In the rows, zero is written as 128.
Each named move below is a turn or a mirror, shown by a few rows before and after it. Which moves, in which order, take the first row of each later pair to the second? The first pair is answered.
move H:
[176 106 109 139 137 112 124 145 136 150 134 116 113 173 126 123 159 131
 129 124 159 107 106  88 187 133 137 147  96 121] |-> [150  94 134 120 167  94 117 132 165 117 106 127 105 136 104 149  92 156
 122 100 163 149 117 148  93  93 141 124 150 127]
[150  83  83 124 122  76 119 117 164 112 120 168  69 176 121 164 123 157
 143 121 149 113 119 148  80 142 123 158 136 110] |-> [165  87  74 126 117  86 121 121 157 117 125 165  71 189 133 154 148 152
 148 132 151  96 113 126 113 153 116 170 107 108]
[116 128 128 133 105 152 124 151 110 106 144 118 136 119 123 131 125 101
 134 126 103 128 134 119 148 149  98 104 132 105] |-> [111 125 141 126 115 144 122 145 111 103 136 121 136 107 119 143 106 104
 132 120 101 136 131 137 128 142 104  98 139 111]
[173  92 158 147 155 128 127 152 155 134 136 115 111 118 131 122 133 118
 103 149 113 156 137  88 151 128  91 121 149 109] |-> [169  86 164 144 161 126 119 142 160 130 128 107 105 113 126 128 128 122
 107 143 119 163 136 100 137 126  91 118 159 106]
move F:
[118 160 104 121 131 101 106 118 137 138 129 118 110 151 167 104 106 144
 144 120 130 145 121 122 132 144 122 109 128 139] |-> [106 158  95 126 117 115 111 110 141 130 118 123 115 139 160 108 106 139
 142 120 112 146 136 122 124 164 114 107 125 135]
[141  72 157 144 137 109 163 119 123 143 145  75 143 157 131 142 140 145
 112 112 139 155  87 127 100 131 111 116 105 142] |-> [121  92 155 138 116 118 154 105 117 140 149  80 142 157 123 137 134 147
 124 103 142 153  86 144  84 121 128 122 100 159]
[119 130 106 109 122 119 107 108 157 134 128 136 107 138 138 131 113 143
 142 112 157 129 113 159 114 100 151 137 136 153] |-> [110 113  95 108  96 125 135 103 153 111 104 140 109 106 131 148 117 120
 131 130 111 126 147 146 122 142 122 132 123 128]
[132 104 101 141 101 100 133 139 146 117 102 126 117 129 127 123 129 110
 116 119 104 132 166 119 133 126 111 125 146 100] |-> [156 108 116 140 130  91 116 159 146 141 128 124 111 153 135 119 135 120
 116 114 136 137 144 120 145 103 121 133 148 105]
move M:
[107 110 114 118 119 119 145 110 137 125 107 139 123 128 128 146 144 112
 106 122 104 131 154 111 157 153 124 117 124 145] |-> [100 111 111 117 114 115 140 111 139 121 106 144 120 125 130 149 152 111
 111 119 107 127 151 115 151 149 128 116 130 141]
[152 158 141 112 176 117  93 151 132 142 149 131 118 152 126 137 116 149
 127 108 180 137 100 154 125  69 154 125 162 162] |-> [158 153 161 121 196 121 100 166 128 148 153 127 134 150 125 132 120 140
 121 120 165 147 109 136 133  77 136 115 167 151]
[113  93 101 137 180  87 108  94 133 121 120 128 107  92 133 182  54 148
 104 125 152 167 135 161  66  98 125 100 163 125] |-> [117  95 119 144 198  93 119 121 128 122 124 115 121  95 134 180  55 142
  96 141 140 184 146 143  84 113 109  87 176 105]
[143 153 131 106 120 139 143  92 138 102 175 154  93 131 145 116 122 120
 125  85 142 118 151 139  94 140 159 119 138 148] |-> [161 149 165 112 150 146 153 122 133 110 180 142 109 127 141 113 118 108
 113 109 112 132 163 118 124 155 132  97 153 123]
move C:
[ 69 139 147 117 103 131 141 124 162  91 127 142 117 106 132 129 119 112
 116 112 119 135 141 145  72 145 126  89 148 135] |-> [ 58 158 151 121  86 148 148 125 154  95 142 138 129 107 133 119 138  97
 123 125 108 124 149 131  97 152 120  95 136 137]
[144 110 115 119 135 116 130 134 113 137 135 111 117 150 131 153 141 141
 120 134 149 135 107 129 128 129 135 137 142 142] |-> [132 121 129 118 138 116 121 141 112 141 142 105 129 150 137 140 137 141
 126 137 145 133 104 137 127 125 141 131 152 142]
[144  97  84 134 110 118 172 118 138 113  94 150 122 110 142 173 132 143
 105 123 115 125 133  98 130 162 106 160  95 102] |-> [126 111 143 121 158 108 130 134 151 112 118 134 129  96 129 167  85 165
 108 109 135 158 134 150  73 103 135 122 158 125]
move L:
[168 134 170 134 181  99 124 139 117 100 139 112 157 122 119 123 119 137
  61 187 129 159 146 128 149 135 144 120 166 106] |-> [193 108 118 127 160  75 127 108 140  87 106 135 125 130 116 152 123 157
  55 162 161 142 135 132 145 135 160 149 141 112]
[124 135 145 116 167  86 108 129 131 128 136 114 119 121 128 147 109 156
 123  88 176 144 119 162  74  91 149 120 152 153] |-> [103 138 136 119 147  88 111 114 126 117 127 115 123 111 128 151 102 147
 127  86 166 141 128 169  65  94 153 125 152 159]
[134 140 183 115 134 130 147 113 112 142 123 114 154 122 118 104 131 158
 118 139 104 152 118 130 113 134 142 134 126 115] |-> [154 122 168 117 146 116 145 115 120 147 110 122 139 141 125 115 138 167
 108 133 128 143 102 119 120 124 141 146 122 110]
[135 102 100 127 133 109 126 119 151 125 109 146 105 123 123 153 122 135
 121 111 145 127 126 128 127 120 137 148 135 126] |-> [ 90 121 121 129 107 138 134 112 131 110 110 136 128 102 107 140 117 119
 132 122 113 130 149 146 110 136 125 128 137 127]
Pairs:
Between the rows of a pair lie 2 to 3 moves.
[145 147 123 125 114 112  97 124 117 143 151 120 115 161 142 101 160 149
 142 113 159 100  94 140 134  84 161 149 125 157] |-> [159 109 107 114 129  83 125 108 140 118 103 145  89 133 130 146 132 163
 116  98 163 119 101 148  99  87 142 147 134 136] | M, L, H
[121 105  91 121  95 133 140  96 148  98  87 147 133 115 126 154 137 121
 121 139  98 109 150 140 104 150 125 132 128 109] |-> [180  90 110 124 149 111 136 144 147 130 111 137 127 147 144 138 150 131
 104 146 127 110 122  98 162 138 116 142 126  97] | H, F
[139 149  82 157  71 153 129  80 113  95  81 147  97 107 143 129 165 103
 120 133 127 131 162 129 118 125 140 137  53 118] |-> [147 170  87 157  70 153 103  74 111 112 101 145  97 125 144 114 158 124
 132 117 163 134 146 152 105  92 164 134  65 147] | F, F, F
[139 125  51 133  92 110 158  95 119 116 103 137 101 134 125 159 156 126
 116  97 123  97 136 108 142 157 129 170  88 119] |-> [ 70 142 142 130 128 139 140 122 102 100 130 113 150  88 107 140 102 106
 128 114  70 140 169 154  84 146 115 108 147 115] | H, L
[ 95 152  80 150  92 127 137  97 124 115 129 149 130 149 112 149 163 102
 154 111 107  88 125 133 163 145 117 160  54 143] |-> [121 112 168 148 204  98 142 163 146 106 124 126 132 108  97 182 113 122
 110 112 101 153 139 135 115 120  80 113 139 102] | M, H, F
[108 152 130 136 107 146 136 107 127 128 147 125 135 134 119 131 146 128
 140 117 120 120 124 123 133 124 128 139 107 141] |-> [130 139 160 137 157 130 132 134 136 135 149 118 130 133 121 135 122 139
 121 113 131 143 122 120 128 107 116 125 139 126] | M, H, L
[111 102 137 140 141  56  85 145 170 137  93 165 195 119 136 145 145 115
 138 104 162 114 157 170 104 100 144 118 159 124] |-> [ 90 107 117 139 107  57  87 118 169 127  80 174 188 110 134 148 154 106
 150  99 150 103 165 170 107 118 138 130 145 133] | H, L, H
[156 115 164 131 155 132 139 181 110 128 140 100 146 125 135 125 142 133
 110 147 134 142 144 110 158 127 105 106 150 114] |-> [171 119 140 125 146 127 120 168 115 138 146 114 129 147 146 115 158 147
 124 135 172 132 121 108 165 107 131 123 131 133] | L, C, H
[129 128  30 152  70 100 143  95 136 113  83 146  96 138 125 130 130 134
 141 127 149  92 118 112 132 133 136 178  59 123] |-> [162  91  74 157 139  79 172 138 145 100  64 136  92 104 112 169  96 142
  93 143 118 134 144  91 123 154  92 155  99  80] | H, F, M
[136  71 140 117 146  93 160 134 135 107  80 126 104  88 125 164 104 145
 114 119 102 160 135 119  95 126 106 113 154  95] |-> [136  96 105 126  95 116 167 131 113 116  90 130 105 111 132 138 158 116
 131 134  86 119 141  84 154 165  98 143  98  95] | H, L
[ 54 179 138 134 100 175 136 114  93 105 144 120 162 110 114  98 123  97
 154 151  73 134 157 151  89 155 133  95 123 133] |-> [108 175 127 118 148 128  85 118 127 134 151 139 131 147 130 101 105 160
 147 106 181 149  96 181  63  74 186 111 153 163] | L, H, M
[126 116 137 134 170 101 159 162 143  94 117 119 130  77 121 145 115 129
 110 129 104 163 143 117 137 143 102  90 149 109] |-> [144 139  87 141 119 118 152 151 130 117 130 121 123 115 132 118 161 116
 126 138 119 119 123  82 193 162 116 128  98 121] | M, H, M
[177 119 150  82 156 143 165 152  92 149 145 137 110 167 129 111 129 141
 120 154 153  98 112  95 213 113 141 166 127 135] |-> [185 107 132  65 161 122 165 139 107 141 117 153  87 164 123 138 117 162
 110 129 181 103 108 115 179 101 153 179 134 144] | C, M
[143  90 182 120 123 113 141 159 129 100 139 124 121 112 149 161 129 109
 110  97  77 150 167 100 162 150 101 115 130  61] |-> [124  99 164 112 102 118 151 146 128  94 133 132 117 104 150 165 129 111
 117  88  70 150 176 114 144 159 108 123 120  67] | L, L, L
[148  76 110 137 114 158 205  99 130 116  78 121 158 113  99 133 163  73
  57 164  82 126 185 100 130 179  91 131  76  85] |-> [207  68 173 125 228 111 142 145 156 154 116 110 146 145 113 134 118 139
  44 123 188 171 131 144 100  75 124 114 153 119] | F, H
[148  93 113 156 181 110 116 193 106 124 110 102  90 136 144 179 146 129
 168 129 140 161 161  74 136 111 126 182 144  73] |-> [ 84 103  96 150 112 129 127 143 103  90  88 112  94 110 124 184 134 110
 185 125  97 150 189 109  90 137 133 188 132  87] | F, L, F
[ 66 129 113 110 111 139 131  97 127  86 112 120 119 111 113 156 120 140
 137  96 140  97 136 167  72 121 118 148 140 126] |-> [121 122 174 124 196 127 127 169 113 123 155  88 143 132 120 137 121 134
 120 131 141 122 129 115 121 107  98 127 170 102] | M, F
[140 102 139 125 164 121 157 147 140 115 113 131 143  90 116 157  99 133
 108 138 107 148 137 109 109 131 105 108 143  95] |-> [128 148  82 124  82 148 129 105 126 137 135 136 133 149 126 121 157 122
 147 135 141  91 103 117 148 123 150 154  81 139] | C, M, H
[111 137 128 152 108 153 162 138 103 112 130  98 156 108 120 137 145  79
 141 157 107 121 116 120 165 169  90 113 128 128] |-> [ 86 138 123 138 101 137 146 103 117  90 105 115 141  90 112 158 104 108
 150 118 129 139 118 177  93 138 119 114 157 141] | H, M
